Named turns come first, each shown by rows before and after it. Which turns, in which order, take the first row of each pair that follows to the second? Write the first one first, as in the answered first pair.
q_884 (before |-> after):
[-0.30  0.30 -0.48 -0.51  0.60  1.63 -1.15 -0.19 -0.64  0.09] |-> [ 0.09  0.86  0.09  0.93 -0.30 -0.54  0.61 -1.26  0.79 -0.91]
[ 0.64 -1.78  0.64 -1.30 -0.79  0.17  2.32 -0.74 -0.67 -0.30] |-> [ 0.46 -1.63  0.43 -1.46 -0.19  1.55  1.42 -0.75 -1.61 -0.45]
[ 2.65 -0.61 -0.99  2.82  1.24  0.57 -1.06 -0.87  1.14  0.30] |-> [ 2.81 -1.51 -0.82  1.91  0.75 -0.46 -0.61  0.11  1.90  1.41]
[ 1.64 -0.02  0.72  2.47  0.06 -3.19  3.35 -0.64  1.66 -1.27] |-> [ 1.33 -2.82 -0.45 -2.43  1.44  0.05  0.01  3.31 -0.35  2.49]
q_633 (before |-> after):
[ 3.69  0.97  2.36  3.09 -0.90 -2.56  2.67 -0.62  1.82 -0.82] |-> [ 3.63 -0.85  2.44  0.54 -1.42 -3.13  2.59  1.51  2.30  1.31]
[ 1.28  2.21 -0.03 -0.29 -1.02  0.29 -0.05 -0.76 -1.31 -2.28] |-> [ 1.31  0.47  0.10 -2.93 -1.52 -0.42 -0.13  1.47 -0.86 -0.05]
[ 1.02  0.76 -0.22  3.29 -0.28 -2.19  0.83 -1.29  2.01 -1.17] |-> [-0.03 -0.81  1.56 -0.58 -1.46 -3.04  2.25  0.33  2.22  0.56]
[ 2.71  0.95 -0.57 -0.75  0.06 -2.32 -1.49  0.24  1.20  0.75] |-> [ 1.74  2.32  0.82 -0.09 -0.24 -2.19 -0.12 -1.78  0.57 -1.21]
q_193 (before |-> after):
[-2.32 -0.91  1.07  0.39 -0.56  1.93 -1.01 -1.49 -3.56  0.41] |-> [-2.50 -1.46  2.46 -0.71 -2.07 -0.45  1.23 -1.11 -2.05  0.94]
[ 0.57 -1.03 -1.17 -0.51  0.11  0.50 -1.47  0.90 -0.61  0.16] |-> [-0.33 -0.02 -0.11 -0.28  0.09  1.24 -0.81 -0.58 -1.47 -1.33]
[-2.30 -1.52 -2.94 -0.87  1.37  0.84 -0.13  2.94 -1.55  4.18] |-> [-3.78  0.53 -1.73  0.04  2.06  3.21  0.06  0.22 -3.76  1.50]
[ 0.83 -0.28 -0.83  0.18  0.20  2.01 -1.32  1.20 -0.41  1.21] |-> [-0.38  1.05  0.70  0.27 -0.21  2.51 -0.12 -0.70 -1.25 -0.56]
q_553 (before |-> after):
[ 1.42 -0.71  2.17 -0.16  0.65 -1.58 -0.05 -1.92  0.93  0.88] |-> [ 1.18  0.03  1.83  0.51  1.41 -0.07 -0.96 -2.63 -0.20  0.04]
[ 0.90 -1.05 -0.46  1.41  0.06 -1.13 -0.01  0.44  1.52 -0.03] |-> [ 0.50 -0.25  0.06  1.99  0.09 -0.76  0.35 -0.66  1.06 -1.15]
[-1.29  0.16  1.27 -1.98 -1.60 -0.84  0.64 -0.53 -0.68  0.31] |-> [-1.41  0.87  0.79 -1.28 -0.71  0.83 -0.52 -1.11 -1.77 -0.44]
Then:
Between the rows of a pair lie two turns.
[-1.07  2.14  0.72 -1.13 -1.25  2.05  0.21 -1.07 -0.75 -2.55] |-> [-1.17  1.47  0.54 -2.30 -1.05  2.63 -0.34 -0.06 -1.15 -1.66] => q_553 q_193
[-2.20 -2.04  0.52 -5.04  0.60  4.19 -0.35  1.67 -0.87 -0.14] |-> [-3.04  0.62  1.73 -2.26  0.44  4.30  1.31 -1.88 -1.41 -3.57] => q_553 q_884
[-3.16 -1.90  1.61 -0.73 -1.78 -0.78  2.79 -0.14  2.19 -0.29] |-> [-1.32 -1.36 -0.71  2.91 -1.18 -1.86  1.73 -0.42  3.58 -0.64] => q_633 q_553
[ 2.39  1.07  1.32 -0.11  0.44 -1.96  2.85  0.44  0.11 -1.15] |-> [ 3.36  0.69 -1.20  0.74  2.24  0.12 -0.30  1.56 -0.77 -0.26] => q_633 q_193
[ 1.15  1.01 -0.73  0.66  1.60 -0.90 -0.45 -0.60  0.57 -1.68] |-> [-0.30  0.08  0.78 -2.74  1.24  0.21 -0.10  0.19 -0.61 -0.73] => q_633 q_884
[ 1.79  0.51 -2.12  2.66 -0.20 -1.51 -1.46  1.23  0.10 -0.40] |-> [-0.51  1.81  1.34  1.10 -1.41 -1.39  1.45 -1.11 -1.00 -2.50] => q_884 q_633
[-2.15 -1.10  3.65 -4.18 -3.16 -3.50  2.93  1.17  0.00  0.41] |-> [-1.91 -0.83  3.53 -3.72 -3.22 -3.94  3.12  0.99  0.36  0.21] => q_553 q_193
[ 1.12 -2.27  1.80 -1.84 -0.49 -1.01  0.57  2.25  1.82  2.18] |-> [ 1.22 -1.73  2.27 -1.02 -1.01 -2.00  1.55  1.43  2.37  1.48] => q_193 q_553
[ 0.71  1.45 -2.63 -0.39  0.49  4.89 -3.78 -0.10 -1.79  1.00] |-> [-0.87  1.40  2.57 -2.48 -4.04 -1.35  3.68 -1.56  1.63  0.25] => q_193 q_884
[ 0.76  0.95  0.77  2.79 -0.94 -2.96  2.06 -2.62  1.39 -3.52] |-> [-2.20 -0.71  3.44 -4.04 -1.11  0.15  2.08 -0.93 -1.63 -1.74] => q_553 q_633
[ 0.47  1.68 -0.44  2.42  0.57  0.46 -0.19 -1.88 -0.10 -1.43] |-> [ 1.72  0.57 -1.77  2.53  0.63 -0.51 -1.07 -0.27  1.03  0.07] => q_553 q_884
